In the rows, 128 means zero.
One turn moves every row onto another: examples first, then more rows asked
k999: [105 107 155 144 108 113 135 132 105 106 110 133  76 135]
k819: [142 114 154 165 109 123 155 133 111 101 116 142 147 129]
k68: [132 102 153 113 119 127 127 138 137  97 103 126 148 148]
k160: [117 110 149 127 110 138 113 143  85  99  93 118 132 147]
k969: [139 119 148 160 118 130 156 138 102  98 108 144 152 131]
k242: [148 115 149 132 131 124 145 126 109 110 108 133  62 141]
k395: [133 101 154 114 118 125 125 136 139  98 105 126 147 147]
k326: [171 113 139 116  95 126 138 132 130 101 119 109 121 128]
k797: [137 117 152 162 110 128 157 137 109  97 111 142 150 128]
k139: [132 102 153 113 117 126 126 137 140  96 105 125 148 147]
k941: [115 102 155 146 114 103 130 127 101 109 111 132  77 141]
k525: [149 113 153 166 112 118 151 132 108 104 114 141 148 133]
k424: [161 126 158 137 113 140 148 140 111 104 123 153  79 122]
k634: [108 101 159 135  85 137 121 138 109  96 110 116 124 135]
k252: [158 119 137 113  92 137 145 136 133  93 116 111 121 120]
k62: [165 129 152 134 127 140 144 141 100 106 113 154  82 129]
k981: [173 124 128 108 116 131 135 137 111 100 103 113 126 136]
k648: [134 102 153 113 120 125 125 137 138  98 105 125 147 149]
k780: [102 116 146 137 125 121 134 137  89 102  98 137  82 139]
k389: [144 119 146 129 135 129 146 129 104 108 103 136  64 141]
k109: [106 108 153 128  97 145 121 145  97  94 100 119 130 138]
k595: [146 119 148 159 122 125 151 137  98 100 106 144 152 135]
k931: [141 107 186 125 117 104 166 119 107 104 123 116 121 138]
k426: [168 123 158 139 118 135 144 137 110 108 122 153  78 127]
k996: [124  93 163 140  87 123 114 132 110 103 114 113 123 143]
k658: [122 121 180 116 121 124 176 130 101  92 113 120 125 130]
k865: [113 113 145 138 129 113 127 135  85 107  97 135  83 145]
k672: [135  95 159 138  98 115 106 131  99 109 107 114 125 152]
k761: [179 116 133 114 107 123 133 132 118 104 112 110 122 135]
k36: [154 128 133 109 100 146 146 142 124  90 108 112 123 120]
k872: [143 113 151 134 125 126 147 125 115 108 111 133  59 137]
k508: [128 112 185 122 113 117 174 124 111  96 122 118 121 130]
k696: [137 121 146 127 134 137 150 132 106 104 101 135  64 139]
k349: [157 129 155 134 117 144 149 143 108 102 117 154  80 122]
k776: [134 120 148 129 127 138 153 132 112 103 106 134  63 133]
k659: [149 110 179 121 129 101 160 120  94 108 115 117 124 145]
k260: [132 102 152 113 120 127 126 138 135  96 103 125 148 148]
k253: [170 127 155 136 123 135 141 139 103 108 117 153  80 130]
k912: [130 124 174 112 134 124 170 131  89  95 105 121 129 138]
k860: [ 99 113 151 141 114 121 138 136  99 100 105 135  79 133]
k399: [136 116 151 133 122 133 152 129 117 105 110 133  61 133]
k546: [120 106 151 142 124 104 125 129  91 111 103 133  80 146]
k974: [160 129 127 106 112 143 140 144 113  94 101 114 126 129]
k79: [159 133 153 132 123 145 147 143 103 102 114 155  82 126]
k800: [150 115 150 162 118 119 149 134 101 105 109 142 150 136]
k839: [133 103 153 113 120 126 126 137 137  97 104 125 148 149]
k122: [143 118 175 116 138 111 162 126  85 104 105 120 129 145]
k965: [132 102 153 131 110 124 106 136  86 108  98 117 131 155]

k931 moves to k659
k139 moves to k395
k969 moves to k797
Now find these:
k253 moves to k62
k860 moves to k999
k672 moves to k965
k36 moves to k252
k776 moves to k399

One turn moves every row onto another: examples first, then more rows asked
k31: [114 137 132 121 111 128 104 125 130 144 112 132 145 115 160 142 113 134]
k901: [138 124 118 147 152 163 138 116 141 131 123 134 121 145 129 133 113 127]
k463: [124 136  87 155  99 116 150 134 142 134 140 112 144 136 119 132 116 126]
k123: [119 132 151 139 118 138 114 105 135 137 125 144 135 135 162 133 126 130]
k708: [142 125 115 103 114 113 120 132 121  95 150 118 119 127 102 123 123 145]
k718: [142 133 132 154 123 125 123 113 151 111 126 128 151 161 150 149 132 124]
k299: [143 117 114 108 113 103 118 133 123 104 146 117 113 126  98 120 127 145]
k989: [128 140 121 149 158 117 149 123 135 136 127 119 148 151 138 153 129 121]
k975: [149 122 111 106 115 104 119 136 123 100 144 121 119 130 100 123 131 147]
k257: [159 128 131 109 120 128 128 141 120 100 143 124 105 133 105 119 120 137]
k786: [ 99 134 121 119 109 137 141 111 131 153 125 120 126 110 143 130 109 143]
k568: [152 142 133 143 125 136 119 140 144 125 103 124 143 147 152 151 116 123]
k66: [133 118  96 157  97 117 130 116 141 117 120 152 133 138 132 112 138 130]
k914: [120 128  86 143 122 117 128 155 144 132 141 120 154 145 146 128 125 131]
k911: [150 122 134 145 135 129 149 109 152 122 118 110 138 138 129 165 142 138]
k441: [135 122 110 166 100 109 143 126 136 144 148 128 144 119 116 136 141 122]
k551: [147 128 134  91 118 112 128 132 118 107 147 123 110 113 113 127 119 132]
k481: [157 124 126 138 120 118 150 113 151 117 103 145 122 135 149 137 136 112]
k418: [140 123  95 169 111 106 132 136 134 134 142 103 132 113 138 137 131 121]
k221: [111 117 139 138 116 145 128 101 129 151 126 131 126 112 133 132 136 155]
k544: [115 118 121 146 120 138 117 117 123 149 128 113 113  99 154 125 125 146]
k461: [148 122 121 150 142 134 133 119 145 119 114  91 120 128 152 154 131 140]
k264: [116 116 117 118 111 114 128  91 142 121 108 145 131 117 153 131 136 140]
k87: [146 125 134  90 122 112 126 128 121 114 142 122 102 114 116 125 125 144]
k128: [ 99 135 127 138 153 134 133 111 123 148 126 129 140 138 144 136 126 143]
k53: [119 132 121 154  99 104 117 116 137 133 146 141 156 133 149 134 129 115]
k101: [162 121 131 113 125 119 127 139 126 105 136 119 100 135 102 121 125 138]
k706: [115 125 116 125 134 125 140 110 131 155 143 140 130 102 139 138 110 107]
k743: [146 120 136  93 121 108 124 129 121 115 139 121 102 113 111 125 124 137]
k727: [120 121  81 143 135 118 133 111 146 119 144 119 154 137 119 147 119 127]
k616: [166 127 128 110 125 119 131 140 127 103 140 119 102 134 106 123 127 140]
k849: [143 139 126 135 132 146 160 122 151 127 109 105 124 146 138 151 114 131]
k405: [147 124 132  91 118 106 124 132 117 116 140 128 108 111 112 124 126 137]
k464: [103 128 116 112 130 127 126 139 135 152 131 128 139 118 167 129 120 134]
k949: [145 123 111 108 111 105 121 135 122 105 152 120 113 125 102 118 128 148]
k745: [127 137 100 153  99 115 105 143 136 129 126 128 160 137 138 136 118 127]
k631: [140 132 122 131 148 143 139 151 149 133 117 119 134 150 161 139 122 128]
k259: [109 138 109 160 136 115 139 130 121 153 144 134 147 138 131 128 128 122]
k453: [163 124 132 107 125 124 126 139 122 106 133 127 103 134 106 121 128 141]

k568 moves to k31
k221 moves to k441
Now find these:
k849 moves to k786
k551 moves to k708
k264 moves to k66
k101 moves to k743
k87 moves to k949
k718 moves to k123
k128 moves to k259
k418 moves to k461
k901 moves to k706
k453 moves to k405
k464 moves to k914

One turn moves every row onto another: examples first, then more rows asked
k698: [148 152 147 182 124 112 142 141 121 153 130 134 122 130 135]
k894: [148 123 108 120 110 107 109 121 144 110 148 132 123 132 115]
k86: [145 156 150 173 132 107 134 138 127 148 129 135 123 126 144]
k80: [147 131 128 133 137  93 114 132 124 146 121 154 142 109 111]
k966: [145 142  80 140 130 110 116 116 117 148 164 125 117 127 121]
k330: [158 116 120 148 137 100 122 124 108 155 127 156 130 112 110]
k730: [148 139 120 169 126 106 115 131 129 119 111 100 118 131  93]
k724: [126 163 101 137 111 134 136 125 119 146 166 130 114 124  91]
k339: [143 131 126 166 117 113 126 146 119 135 117  92 125 124  89]
k870: [144 162 149 176 128 108 135 139 131 143 127 137 123 131 137]
k258: [124 169  99 126 112 118 123 138 132 141 160 123 132 125  99]
k499: [155 124 124 159 126 115 135 121 106 153 128 164 120 116  91]
k871: [141 135 138 136 128 136 120 133 107 142 169 120 106 120 143]
k972: [135 126 139 154 128 124 130 139 110 142 124  90 115 110  97]
k614: [152 149 116 165  90 124 124 157 124 133 154 122 130 153 107]
k7: [142 130 112 125  91 116 122 136 144 115 147 131 131 136  95]
k503: [138 148 137 134 126 105 122 135 130 138 119 160 139 112  92]
k24: [146 159 147 182 122 110 140 141 127 147 127 137 123 133 132]
k213: [152 163 115 158 109 115 105 135 140 110 147 132 119 154 121]
k487: [136 132 141 151 143 124 122 120 114 130 123  98 102 108 107]
k583: [142 144 135 150 119 118 135 128 119 143 123 166 126 116  80]
k777: [150 109 112 121 119 118 117 110 127 121 157 133 109 123 123]
k16: [147 150 149 176 130 110 138 139 121 154 132 133 122 126 142]
k815: [139 147  89 146 122 129 132 112 110 150 169 130 105 125 106]
k301: [146 132 130 152 102 138 133 156 104 153 167 115 122 132 121]
k251: [143 140 128 160 141 112 113 115 126 116 115 104 103 121 105]
k110: [145 107 119 126 105 135 135 119 117 133 163 131 107 121 107]
k438: [141 120 119 129  88 134 138 135 127 129 156 131 121 129  89]
k908: [145 155 129 139 133 122 103 120 129 115 156 131 104 134 143]
k760: [135 155  86 128 124 103 111 132 131 142 159 120 134 126 117]

k16 moves to k24
k301 moves to k213
k724 moves to k760
Now find these:
k487 moves to k339
k499 moves to k503
k777 moves to k438

